In the data rows, the value 128 means zero.
Here is a table of points, one per row:
[122 134 141 118 125 120 144  99 133 130 151 179 122 120 157 169 142 130
 134 113  94 161 153 113  80 114 162 138  71 132 147  74 127  82 135]
[ 97 101 109 115 127 162 163 166 103 107  82 106 134 123 110 164 143 156
 142 121 147 115 142 127 169 171 146 149 142  97 110 139 126 104 126]
[115 143 120 149 149 113 121 109  87 101 170 151 198 169  83 127 129 125
  92 114 130 109 147 187 137 143 130 121 108 116 109 146 176 149 145]
[162 115 163 142 147 110 100 175 128 124 136  95 126 138 132 127 121 128
 132 102 139 131  92 142 169 143 168 134  92 161 127 139  85 139 104]
[130 131 144 133 127 151 152 124 149 158 150 136 111  92 166 158 103 126
 170 127  87 168 110 157 142 158  98 109 105  86 130 130 129 176 136]
[134 125 110 133  86 164 135 140 140 154 133  89 139  95  97 168  93 130
 132 102 122 131 129  98 128 101 138 130 120 118 141 136 147 102 141]
[122 148 136 112 171 100 146 148 116 109  95 131 106 119 133  89 120 110
  79 157 163 149 140 120 141 116 164 131 106 108 100 146 108 113 140]
[ 92 151 109 133 140 104  98 130 126 125 126  92  85 117 131 144 140  80
 131 111 147 129 132 135 114 141 114  87 110 167  95 183 140 141 150]
[169 145 103 121 118  79 121 136 154 127 139 104 113 173 179 144 120 129
 142 108 147 148 153 145  76 123 121 167 136 187 142 140 141 119 114]
[140 139 131 111 120 148  73 109 147 154  96  81 102 155 124 144 161 135
 151 120 148 145 135 189 132 108 161 112 145  79 114 116 143 110 122]
[171 124 171 110 181 161 112 130 109 179 145 146 162 133 155 123 139 142
 148  96 161 139 149 140 145 123 129 113 154 106 103 138 113 117 131]
[112 163 111 126 112 100 107 142  92 127 138 152 111 150 139 131 154 156
 113 134 127 125 146 143 117 159 104  97 109  94 123 112 176 111 135]
[124 124 117 168 145 175 103 155 148 166 108 104 117 119 119 143 131  97
 116 114 122 104  97 104 137 128 110 128 163 130 146 145 108 121 142]
[118 107 146 120 141 143  84 129 150 137 127 133 151 114  82 104 127 126
 160 151 131 205 143 127 143 155 139 108 145 123 122 140 102  83 159]
[149 144 196 117 103 135 140 149 118 130 113 143 135 146 114 154 118 143
 131 156 138 167 136 145 133 127 137  84 143 145 122 130 139 148 136]
[ 85 117 123 137 127 111 158  88 174 103 117 139 100 150 113 139 150 112
 110 156 167 145 109 155 150 129 130 153 168 108 136 151 154 138 120]
[101 140 126  84 133 117 103  96  96 101 146 102 124 100 169 134 119 158
 130 105 110 129 144 175 112 123 143 139 126 140 150 139  93 119 111]
[124 131  89 148 151 127 158 135 113 183 147 129 140  89 150 147 109  93
 168  96 143 132  98 155 134 138 131 101 141 144 124  99 137  82 109]
[161 117 117 106 107 103 127 145 154 128 152 113 158 102 148 170 105 106
 113 158 110 129  87 129 138 148 123 122 160 131 120 112 114 120 159]
[ 58 129 208 130 108  87 165  87 182 126 146 132 161 122 141 161 113 163
 116  94 158  88 128 118 154 122 150  89 119 137 103 159 124 133 103]
[162 128  77  82 118 192 141 121 121 143 124 132 151 157 152 146  96 107
  63 144 126 118 137 141 147  96 146 121 138 145 107 120 117 176  97]
[143 100 125 102 129 109  97 100 123 103 118 165 140 133 157 142 136 132
 112 147 140 117 102 128 107 170 124  69 121 154 159 126 116 120 158]
[164 174 161 119 146  86 112 143 112 146 105 165 121 127  97 126 100 154
 136 109 108 124  87 143 119  80 121 148 162 131 143 168 145 130 129]
[151  86 132 116 149 159 169  98 113  74  96 153 153 164 111 151  78 112
 147 121 155 123 142 119 132 164 121 163 130 115 148 143 112 140 163]
[151 175 141 121 159 142 103 144 125 125 116 134 121 129 132 110 167 124
 128 146 157 123  86  94 104 141 108 105  95  82 159 135  99 174 100]
[150 175 147 149 136 129 130 144 115  94 108 151 113  94 115 190 117 101
  85 115 144 127 122 122 143 119 107 119 145 112 109 111 122 119 115]
[136 114 154 152  82 113 167 105 149 145 117 153 132 168 151  68 164 138
  98 113 126 146 152 122 120 104 146  91 107  94 140 161 119  82 152]
[160 129 147 152 141 154 132 118 114  98 179 123 111 118 111 187 172 150
 115 102 128 100 126 112 140  94 113 119 127 123 112 164 130 137 156]
[ 93 125 122 115 148 143 122 103 105 120 110 168 104 157 155 150 165  76
 130  87  96 166 125 154 129  93 116 148 123 151 122 136 129 110 148]
[123 161 100 102 125 116 131 115 143 152 170 159 145 147 129 153 136 139
 171 131 122 123 100 146 132 152 124 181 145 147 132 166 112 116 126]
[ 85 112 123 184 123 141  90  97 109 168 143 109 146 171 108 118  67 126
 105 120  83 154 130 106  77  90 107 116 125 132  83 151 106 132  90]
[145 126 127 124 133 144 177 119 104 129  72 135 148  69  61 120 175 122
 128 130  93 120 129 153 122 119 123 114  74 133 144 112 146 120  94]
[113 136 157 112 122 119 128  87 113  94 130  85 142  97 105 146  82 115
 139 155 171 108 130 149  52 138 151 131 156 103 159 106 126 140 114]
[125 109 131 123 118  96 157 126 137  72 116  92 139 127 127 127 167 136
 118  97 145 185 115 119 139 111  80 133 107 139 115 145 145 119 104]
[118 111 125 128 127 167  81 138 148 144 142 140 133 125 129 111 146 149
 143 119 134 122 102 171 148 169 109 161  91  91 105 129 128 149 122]
[145 125 125 166 101 164 164 165  98 141 118 143 138 113 174 106 128 128
 143 127 148 114 134 143 109 125 158 124 165 128 127 140 158 160 114]
[145  97 136 120 119  88 104 105  91 161 144 118  87 141 113 151  94  73
 124 165 119 162 151  94 162 131 105 131 159  85 145 120 154 129 113]
[141 138  97 137 133 155 169 129 155 149 121  98 128 181 109 121 109 144
 143 136  75 161  94 129  96 140  98  81 153 152 127 120 113 109 120]
[128 182  95 163 115 129 139 131 147  82 105 154 124 107 114  91 101 156
 161 167 129 153 121 130 136 116 143 139 166 129  80 122 127  78 123]
[127 112 151 119 136 167 112 118 120 125 114 123 142 117 113 101 118 174
  96 104 131 160 124 144 151 133  91 138 138 153 147 115 123 123  94]
[127 117 128 122 158 119 177 137 118 134 136  79 151 185 105 161 174 122
 136 148 149 150 135  80 110 140 173 168 139 137 161 131 141 167 128]
[149 137 119 127 126 133 115 144 158 164 129 179  96 107 135 134 128 139
 121 121 126 104 169  97 108 167 151 118 108 171 154 180 168 138 117]
[118  99 144 144 119 100 159 116 118 149 136 154 116 104  71 113 135 124
 118 148 160 117 172 142 107 162 141 145 173 109 130 157  94 139  96]
[147 129 123 137 150 104 106 111 138 117 132 115 104 115 144 102 102 132
 154 105 148 147 134 112 174 118 133 162 126 133 118  86 168 172 109]
[136 113  96 144 124 138 112 162 122 115 208 146 118 114 129 146 113 113
 146 172 145 146 117 129 126  99 162 107 105  94 140 117  88 110 116]
[118 116 141 138 145 131 114 137 128 136 132 149 146 109 134  83 153 116
 106 118 151 162 108 111 168 103 100 129 147 136 203 136 155 148  90]
[128 131 130 155 113 141 131 139 130 124 142 143 136 135 111  92 110 136
 138  94 124 131 145 143 151 119 164 128 126 123 141 105 109 166 156]
[115 123 103 150 117 108 111 162 131  96 119 129 151 142 121 119 133 107
 138  83  92 135 128 137 122 107 121  95 142  99 177  98 120 164 182]
[ 96 100  90 114 145  93 104 165 133 101  97 140 116 115 166 147 116 150
 116 134 144 160 154 116 139 150 158 108 116 142 147 109 129 134 115]
[159 104 138 117  98 108 109 147 122 121 114 126 186 137 114 145 142 124
 175 161 116  83 136 109 144  83  84 126 121 170 114 136 131 136 162]
[156 176 136 129  90 146 113  94 132 121 110 122 159 114 153 111 113 137
 151 116  80 134 218  89 135 158 110 124 140 113 111 154 107 133 101]
[123  93  94 160 176 114 127  78 173 129 110 146 145 118 151 140 166 139
 133 132 111  69 146 151 117  98 130 164 148 109 128  93 119 150 132]
[137 125 135 194 169 153 128  98 138 121 154 102  89 128 145 130  81 146
 102 199  89 113 140 134 184 124 116 107 102 146 150 159 108 118 140]
[168 137 138  84 139 143 141 138 147 103 149 105  97 144 115  86 134 104
 131 117 151 141 141 150 119 103 166  94 128 159  96  84 154 141 169]
[153 106 139 115 147  95 141 111 114 130  74 110 121 136 140  96 129 150
 198 146 112 108  85 118 127 127 143 113  78 120 130 153 138 116 160]
[ 72 139 127 141  99  81 154 132 123 194  99 109 176 138 146 107  84  98
 123 137 129 105 100 141 161 139 141 111 113 110 112 115 136 148 129]
[131  86 163 156 117 156 114 148  77 156 140 119 123 121 117 113 144 128
 119 129 131 148 114 130  96 137 169 158 103 134  77 105 172 141 119]
[151 107 111 150 120 123 125 131 113 119 113 134 152 138 137 115 112 134
 156 111 143 109 112  92 123 112 104 113 158 142  95  87  82 164 117]
[160 103 117 116  86 118 183 118 129 140 116  98  97  82 136 108 164 114
 119 141 150 148 151 166  95 125  69 171 110 119 102 157  87 147 124]
[ 68 197  94  99 137 124 143 121  83 147 123 127 130  82 129  98 156 147
  88 140 132 163 120  99 134 116 143 134 135 158 133 143  96 156 187]
[123 132 138 108 161 133 137 170 141 152 143 111 160 114 151 125 144 109
  73 180  88 117 156 114 140 113 123 142 171 116 130 120 157 120 135]
[111 122 137 112  81 130 118 109 119 137 138 152  80 129 113 116 148 148
 117 146 131 109 121 125 126 171  97 102 141 183 155  83 105 163 146]
[102 134 166 143 166 119 150 161 143 108 144 132 118 160 128 135 140 145
 151 166 101 100 136 149 132 142 105 134 117 165 106  83 143 110  71]
[170 155 132  94 137  92 147 141 129 136  99 118  99 113  91 140  96 127
 116 105 127 116 115 126 131 107 118 162  71 109 125 114  90 134 125]
[116 146 108 164 151 123 146  94 152 129 123 121 139 136 108 164 169 131
 134 132 157 122 129  86 110 147 140 113 152 106  99 119 101 134 122]
[ 86 114 153 102 168 169 103  97 116 146 152 127 144  95 112  94 120  93
 142 111 162 137 134  88 147 131  94 149 119 156 125 100 167  90 148]
[163 105 135 127 151 123 103  95 109 111 125  88 136 130 143  80 135 107
  96  98  83 105 108 110 124 185 157 108 141 124  89 118 135 110 157]
[173 114 149 126 107  85 102 143 167 175 148  96 116 119 116  88 140 164
 112 116  99 100 128 130 130 146 124 152 127 120 127  96 117  91 125]
[133 172 114 160 121 152 111 111 112 126  99 132 112 157 130 134  90 113
  92 136 173 106 138 155 102 155 113 154  81 170 190 114 122 105 153]
[ 95 121 132 146 123 129  92 117 128 138  96 120  96 138 114 158 134 187
 117 147 166 127 164 122 126  95 129 126 109 143 140 104 145 119 167]
[ 86 159 194 137 132 158 149 183 122  97 117 137 138 137 139 113 147 117
 132 143  80 101 152 153 102 130 106 143 127 120 135 119 123 122 118]
[107  90 100 111 172  99 140 123 152  93 143 139  96 148  70 137 141 113
 135  91  70  91 150 126 115 149 166 140 161 139 153 152 101 122  98]
Along one direction, these points spread out more than along any other. Take the direction at right angles to it along which they spread out most. Go by this last direction. For each point below, how far along it does it lie, from 0 to 99? 50 is the average, and the first point above lies past it. One standard deviation of the points above along it is 16.
[117 151 141 132  94 138 131  86  69 111 146 143 120 143 136 150 145 157
 133 132 121 139  77 104 149 129 147 190 136 111 121 125  75 110 157] 49
[122 104 142 121  96 121 118 153 140  98 106 157 126  84 156 141 100 118
 149 153  83 118 114  94 106 129 130 176 123 110 100 136 177 156 142] 44
[143 140 110 105 147 144 163 125 152  88 143 135 133 144 124  75 125 127
 136 141 167 114 109  84 101 116  93 109  94  85 112 151 146 111  96] 49
[115  96 110 149 136 162 153 177 199 132 156 120 142 100 120 124  84 128
 112 107 133 152 111 155  95 127 118 145 137 116 130 126 138 139 175] 36
[128 121 113  96  92 131 114 138 159 144 101 128 129 139 125 111 138  77
 160 153 147  75 161 137 141  76 139 105  80 123 118 125  92 116 116] 53
[128 116 142 105 107 173  67 116 160 104 102 130 114 112 150 117 142 115
 121 140 115 117  84 133 114 112 172 134 141 146 119 147 156 127  78] 56
[134  79 111 126  86 113 141 152  76 119 129 171  69 139 167 121 122 129
 111  90 139  98 126 116 105 145  95 105 151 145 127 119 146  87 111] 64
[ 82 148 150 116 112 120 151 164 130 107 137 107 122 147 167 111 125 100
 145 121 133  95 147 119 161 113  95 156 142 122 151 112 109  97 129] 47
[ 90 127  86 105 138  93 101 165 107 169 122 161 118 142 131 142 137 171
 123 132 164 135 153 113 102 127 113 125 119 138  99 127 118 153 141] 67
[116 165 120 142 101 140 161  93 100 126 160 106 103 142 116 126 131 147
 167 111 123  77 130 117 129 130 147 109 156 127 151 135 152 148 124] 36
[170 154 106 169  80 119  86 119 158 119 146 135 188 122 121 126 167  83
 119 120 121 148 123 114 153 145 145 148 108 157 139 109 140 127 100] 52
[136 131 100  64 116 147 140 127 147 145 154 143  99 151  92 117  99 130
 110 114  94 134  99 108 151 121 132 118 131  99 127 109 167 144 124] 49
[131 104  83 127 149 117 117 131 108 118 150  85 161 107 152 135 117 179
 114 170 102 121 111 135 135  96 115 114 136 117 166 167 148  87 120] 44
